In the rows, 128 means zero.
The same turns and mirrors carry the whole set onto itself and the rows of a family onto each other. Which other rows belong to the same family as each row named below? List them in the order they appear above.
These 30 rows form 5 families of 6 rows each.
z277: [100 120 121 142 109 140 141 121 137  95 128 125 166 131 129 128 118  91
 115 130 148 120 125 163 147 134 137]
z624: [100 121 148 129 102 111 139 100 116 127  89  99 164  97 143 155 115 117
 151  75 145 140 141 137 120 113 128]
z897: [ 97 125 150 125 104  94 122 100 110 131  76 117 160 103 137 147 104 122
 149  87 153 131 133 139 108 118 121]
z687: [ 95 131 159 145  95 102 148 122 139 134  87 101 157 118 143 125 101 128
 134 116 177 133 141 124 114  99 133]
z445: [110 126 133 128 100  93 137 101 127 128  83 106 150 109 148 137 101 127
 153  95 162 148 136 130 106 116 126]
z978: [ 94 121 130 136 109 139 146 126 138  83 105 117 161 155 149 133 100  92
 123 130 164 124 120 147 131 140 132]
z805: [ 97 116 125 123 121 153 147 128 141  93 119 114 152 124 140 135 108  91
 123 127 141 109 118 158 128 140 119]
z932: [ 98 149 119 139 112 102 140 119 109 114 116  95 149 120 114 129 130 119
 129 124 102 139 138 134  99 144 103]
z409: [ 89 142 123 118 104 103 145 127 122 125 126 108 143 117 107 124 127 128
 146 136 118 144 132 121 106 146 113]
z387: [ 72 120 164 139 103 107 163 123 118 113  99 102 150 125 142 131 104 123
 123 107 167 107 149 148 129 101 127]
z124: [105 112 144 118 125 103 126  95 103 117  92  97 165 111 149 136 106 127
 157  84 150 131 151 144 126 119 114]
z632: [106 157 143 134 104 119 115 144 113 122 116 104 175 125  98 129 132 129
 130 150 133 126 151 118 113 126 110]
z809: [ 93 159 150 130 106 121 141 138 108 115 113  80 173 126 117 117 122 141
 129 144 136 118 161 120 123 107 114]
z482: [126 152 135 148 101 121 126 145 111 119 123  96 175 141 114 119 127 130
 133 139 141 144 157 113 116 133 111]
z953: [101 150 119 125 100 105 126 131 113 113 119 117 146 124 102 142 126 126
 134 138 116 134 140 140  99 142 109]
z546: [ 94 122 122 121 106 137 158 125 120  82 115 126 143 129 141 122 110 100
 118 128 137 116 142 167 137 138 123]
z11: [ 93 142 110 109 107  99 141 107 109 105 115  98 142 117 121 128 127 130
 141 127 120 138 155 143 107 138 100]
z892: [ 72 124 164 151  97 118 146 107 126 130  95 105 168 114 141 127 106 125
 121  94 179 114 135 129 115 120 125]
z600: [113 143 112 140  95 106 140 134 117 110 128 111 142 141 117 130 124 124
 131 133 129 150 148 135 102 149 109]
z354: [100 156 142 149 111 114 136 136 107 121 114  88 174 120 107 113 141 118
 121 138 129 123 151 113 115 126 105]
z799: [ 86 119 145 138 108 112 129  89 118 129  92 103 164 109 148 138  99 131
 140  75 155 131 125 138 106 132 121]
z101: [117 128 136 121 116 154 106 122 116  92  96 124 192 127 137 140 111  95
 132 116 149 119 129 145 143 134 130]
z313: [124 130 141 118 127 157 121 126 106  93 105 101 187 123 144 116 108 114
 137 121 135 120 147 142 152 124 123]
z178: [ 90 121 134 128 107 146 131 127 134  91 106 132 162 137 137 143 105  92
 113 129 145 117 124 166 134 138 133]
z686: [ 72 114 168 142  97 113 154 117 135 134  97  99 158 105 139 140 119 111
 127 103 164 130 147 139 125 105 130]
z508: [102 157 142 127 102 117 139 142 110 128 119  97 171 119 102 119 131 133
 146 137 130 129 137  99 120 129 119]
z655: [127 130 121 137 120 151 119 115 120  95 119 114 190 126 132 133 114 102
 134 113 136 123 123 148 152 129 139]
z212: [122 125 128 125 122 144 119 115 120  86  96 108 187 145 152 133 104  97
 143 114 160 130 124 133 137 140 127]
z841: [ 75 125 175 142  98 101 136 121 127 137  82 114 158 113 135 137 105 121
 127 111 167 120 137 138 112 105 127]
z828: [124 129 130 121 126 164 128 128 120  92 108 105 187 117 138 134 115  97
 140 114 150 103 124 133 138 131 121]

Same family as z600: z687, z445, z978, z482, z212
Same family as z178: z897, z632, z953, z101, z841
Same family as z11: z387, z124, z809, z546, z313

The same turns and mirrors carry the whole set onto itself and the rows of a family onto each other. Which other rows belong to the same family as each row named below? List them in the order they appear above.
These 18 rows form 3 families of 6 rows each.
z330: [117 132 137 151 133 117 140 156 124 130 123 112 130 137 147]
z149: [113 121 144 113 111  96 107 147 142 146 103 127 136 124 132]
z348: [103 159 156  96 166 129 117 144 124 120 151 121 126 113 141]
z211: [ 99 151 168  95 159 103 115 148 118 118 135  94 132 114 125]
z823: [126 167 152 117 155 123 108 152 119  95 141 139 112 102 138]
z712: [111 167 169 128 158 105 126 155 119  94 134 110 120 120 127]
z911: [133 144 144 153 137 118 119 130 138 143 140 127 134 143 139]
z291: [ 99 134 153 133 127 108 137 144 146 144 117 124 139 145 142]
z913: [126 156 160 110 144  96  98 157 113  92 121 115 114  97 118]
z717: [114 132 135 118 124 127 116 141 146 146 124 154 130 126 149]
z494: [130 118 130 137 117 101 115 161 118 132 107 110 128 117 134]
z267: [121 145 182  95 132  85 101 138 130 106 123 125 125 105 125]
z622: [134 131 150 146 125  92 108 135 132 143 121 107 140 137 122]
z163: [125 157 171  98 143 115 106 132 133 108 144 153 120 106 143]
z366: [147 133 133 138 125 111  93 131 132 147 130 134 130 122 131]
z399: [113 147 152  82 151 112  92 147 118 121 137 117 123  95 128]
z507: [131 129 121 136 128 130 119 155 122 134 125 137 121 119 150]
z406: [109 160 191 113 150  99 128 134 134 104 138 125 130 128 138]

Same family as z291: z149, z717, z267, z163, z406
Same family as z399: z348, z211, z911, z622, z366

The same turns and mirrors carry the whole set onto itself and the rows of a family onto each other. Which other rows belong to the same family as each row named below? List them in the order they appear above.
These 32 rows form 4 families of 8 rows each.
z29: [166  97 113  84 111 111 109 159 103]
z987: [151 116 104 127 154 134 108 156 136]
z838: [128 104 110 126 162 127 102 144 128]
z970: [166 103 114  80 115 108 107 164 110]
z77: [149  98 126  75 130 104  93 165 107]
z451: [147 105 103 139 152 126 101 165 117]
z321: [134  95 106 125 158 141  96 151 125]
z782: [159  98 121  80 107 120  99 167 115]
z472: [137 100  92 126 150 141 108 136 119]
z397: [147  93 103 143 138 137 107 147 112]
z280: [166 100 115  81 107 116 113 151 109]
z740: [135  97  92 132 154 134 103 146 109]
z588: [137 106  91 125 163 130 103 154 119]
z990: [151  89 119  85 102 106 105 150 113]
z764: [126  95 110 132 153 130 105 137 118]
z633: [160  99 122  78 106 120  99 165 117]
z525: [158  97 122  79 104 122 102 164 116]
z648: [158  95 121  80 104 123 101 164 115]
z24: [135  93 105 126 157 143  98 147 126]
z81: [152  93 118  85 111  98 101 162 115]
z141: [148  92 127  74 114 123 103 137 111]
z517: [149 106 104 132 141 146 111 138 131]
z674: [168 106 115  77 114 113 112 155 116]
z219: [151 104 126  66 127 116 101 149 124]
z289: [128  98 109 131 159 123 102 147 119]
z895: [153  98 119  78 105 110 106 147 125]
z881: [137 110  94 122 159 137 108 142 127]
z514: [134  92 106 127 159 141  96 150 125]
z356: [128 102 108 127 154 132 108 134 126]
z641: [147  84 125  82 117 113  95 151  96]
z16: [136  94 105 125 160 143  97 149 127]
z563: [153 102 119  77 114 102 103 159 125]

Same family as z740: z472, z588, z990, z81, z895, z881, z563
Same family as z525: z321, z782, z633, z648, z24, z514, z16
Same family as z641: z987, z77, z451, z397, z141, z517, z219

The same turns and mirrors carry the whole set onto itself and the rows of a family onto each other. Which other rows belong to the same family as each row named below? List them in the order they appear above.
These 40 rows form 5 families of 8 rows each.
z430: [128 109 154 113 142 117 121 153]
z730: [154 108 115 106 112 122 127 128]
z194: [113 118 143 132 150 123 142 143]
z665: [126 124 119 129 102 126 137 109]
z746: [147 134 108 100 127 128 115 146]
z440: [109 114 128 137 132 124 152 128]
z573: [111 130 118 123 137 129 155 137]
z40: [151 129 125 111 111 124  98 131]
z798: [151 128 153 117 156 121 125 127]
z326: [107 129 146 136 140 124 147 128]
z13: [145 143 110 116 115 129 121 112]
z94: [153 131 140 110 134 123  99 141]
z919: [103 134 149 130 134 131 146 124]
z566: [135 145 128 114 114 121  94 127]
z531: [112 123 134 136 118 125 150 114]
z822: [124 131 134 107 133 121 102 159]
z30: [148 131 151 105 133 130 102 138]
z272: [127 116 110 124 100 124 123 122]
z537: [143 133 118 109 101 134 116 113]
z201: [145 136 132 105 112 132  97 130]
z135: [113 118 148 136 112 116 134 107]
z983: [126 149 138 124 158 129 137 129]
z422: [142 132 157 110 154 131 123 140]
z921: [142 133 150 115 155 124 116 146]
z275: [100 123 122 125 107 122 135 134]
z882: [143 118 126 126 113 121 138  98]
z144: [113 115 114 133 111 124 144 120]
z586: [132 122 125 121 101 132 137 104]
z379: [146 115 111 115 107 123 107 131]
z245: [152 121 122 109 127 123 100 145]
z930: [120 139 152 121 153 136 140 135]
z548: [124 101 128 118  98 116 126 127]
z623: [141 127 115 117  98 127 114 114]
z972: [124 124 144 122 156 122 122 154]
z57: [131 112 140 118 150 123 151 140]
z625: [145 125 156 114 131 116  97 132]
z836: [101 143 143 134 132 123 132 124]
z113: [142 127 134 113 148 124 107 154]
z683: [112 121 141 129 112 130 147 111]
z544: [120 135 153 127 157 125 134 140]

Same family as z548: z430, z730, z746, z573, z822, z275, z57
Same family as z683: z919, z30, z537, z201, z422, z586, z930
Same family as z544: z665, z40, z326, z94, z531, z921, z623

The same turns and mirrors carry the whole set onto itself and the rows of a family onto each other. Which other rows belong to the same family as each row named below? List them in the order they appear above.
These 18 rows form 3 families of 6 rows each.
z344: [148 132 133 137 114 125 129 119 147 145 138 143 126 100 116 142 120 152
 137 119 147 117 118 119 131 140 118 127 132]
z107: [161 138 128 112 100 130 128 129 135 150 114 133 133 113 152 149 127 115
 114 123 107 151 114 137 151  92 117 109 147]
z958: [125 139 124 103  95 130  88 114 117 132 119 126 159 132 127 114 131  89
 140 120 110 138 115 137 147 100 125  91 125]
z373: [125 126 109 137 142 114 125 110 126 115 129 124 161 122 135 138  91 133
 113 112 120 121 129 123 105 126 132 123 129]
z811: [127 152 112 128 114 133 116 115 136 124 133 102 137 134 127 114 130 112
 119 120 134 120  95  95  93 102 129 133 143]
z584: [126 135 140  95  81 123 104 133 141 159 121 123 147 134 127 127 148  79
 141 126 117 135 123 130 127 111 140 117 130]
z960: [122 128 131 138 123 129 121 101 122 135 124 125 118 118 107 129 130 155
 132 122 128 123 115 106 133 122  95 128 142]
z424: [134 153 124 126  99 133 107 121 150 136 144 122 140 118 112 112 134 113
 144 117 154 107  97 103 110 128 135 127 127]
z720: [136 127 148 115 109 133 132 139 117 140 110 132 117 131 158 140 137 113
 122 150 119 160 124 161 141  98 117 128 141]
z129: [130 145 115 150 138 135 125 128 126  99 137 123 142 123 148 119  99 129
 124 126 150 117 109 138 103 121 140 136 125]
z335: [149 129 120 107 112 110 110 121 113 122 131 132 131 146 141 124 111 125
 126 160 128 176 129 134 123  97 128  95 126]
z871: [149 120 148 105  94 116 130 135 140 165 119 138 121 124 134 153 136 121
 130 139 117 154 137 137 137 117 124 122 137]
z410: [118 126 138 110 115 124 109 135 103 121 116 128 138 150 152 120 121 102
 132 154 119 160 137 165 127 107 134 116 119]
z554: [118 136 142 109  97 141 109 140 117 137 107 120 142 135 154 125 141  78
 129 130 112 140 114 157 141  97 129 125 132]
z243: [119 153 125 145 118 150 111 124 125 109 133 116 126 121 130 104 131 121
 138 125 155 108  88 123 119 117 120 141 133]
z130: [133 118 133  98 104 101 111 133 128 140 130 133 146 147 134 132 116 105
 134 151 124 158 150 141 110 123 148 110 115]
z695: [143 136 114 131 124 112 118 123 144 121 149 133 152 121 127 128  98 132
 131 130 153 124 125 121  96 139 152 120 115]
z236: [125 135 131 155 133 142 130 119 124 114 127 136 127 105 135 130 115 147
 132 119 145 111 108 141 136 130 112 137 135]

Same family as z107: z958, z373, z811, z960, z335
Same family as z236: z720, z129, z410, z554, z243
Same family as z871: z344, z584, z424, z130, z695

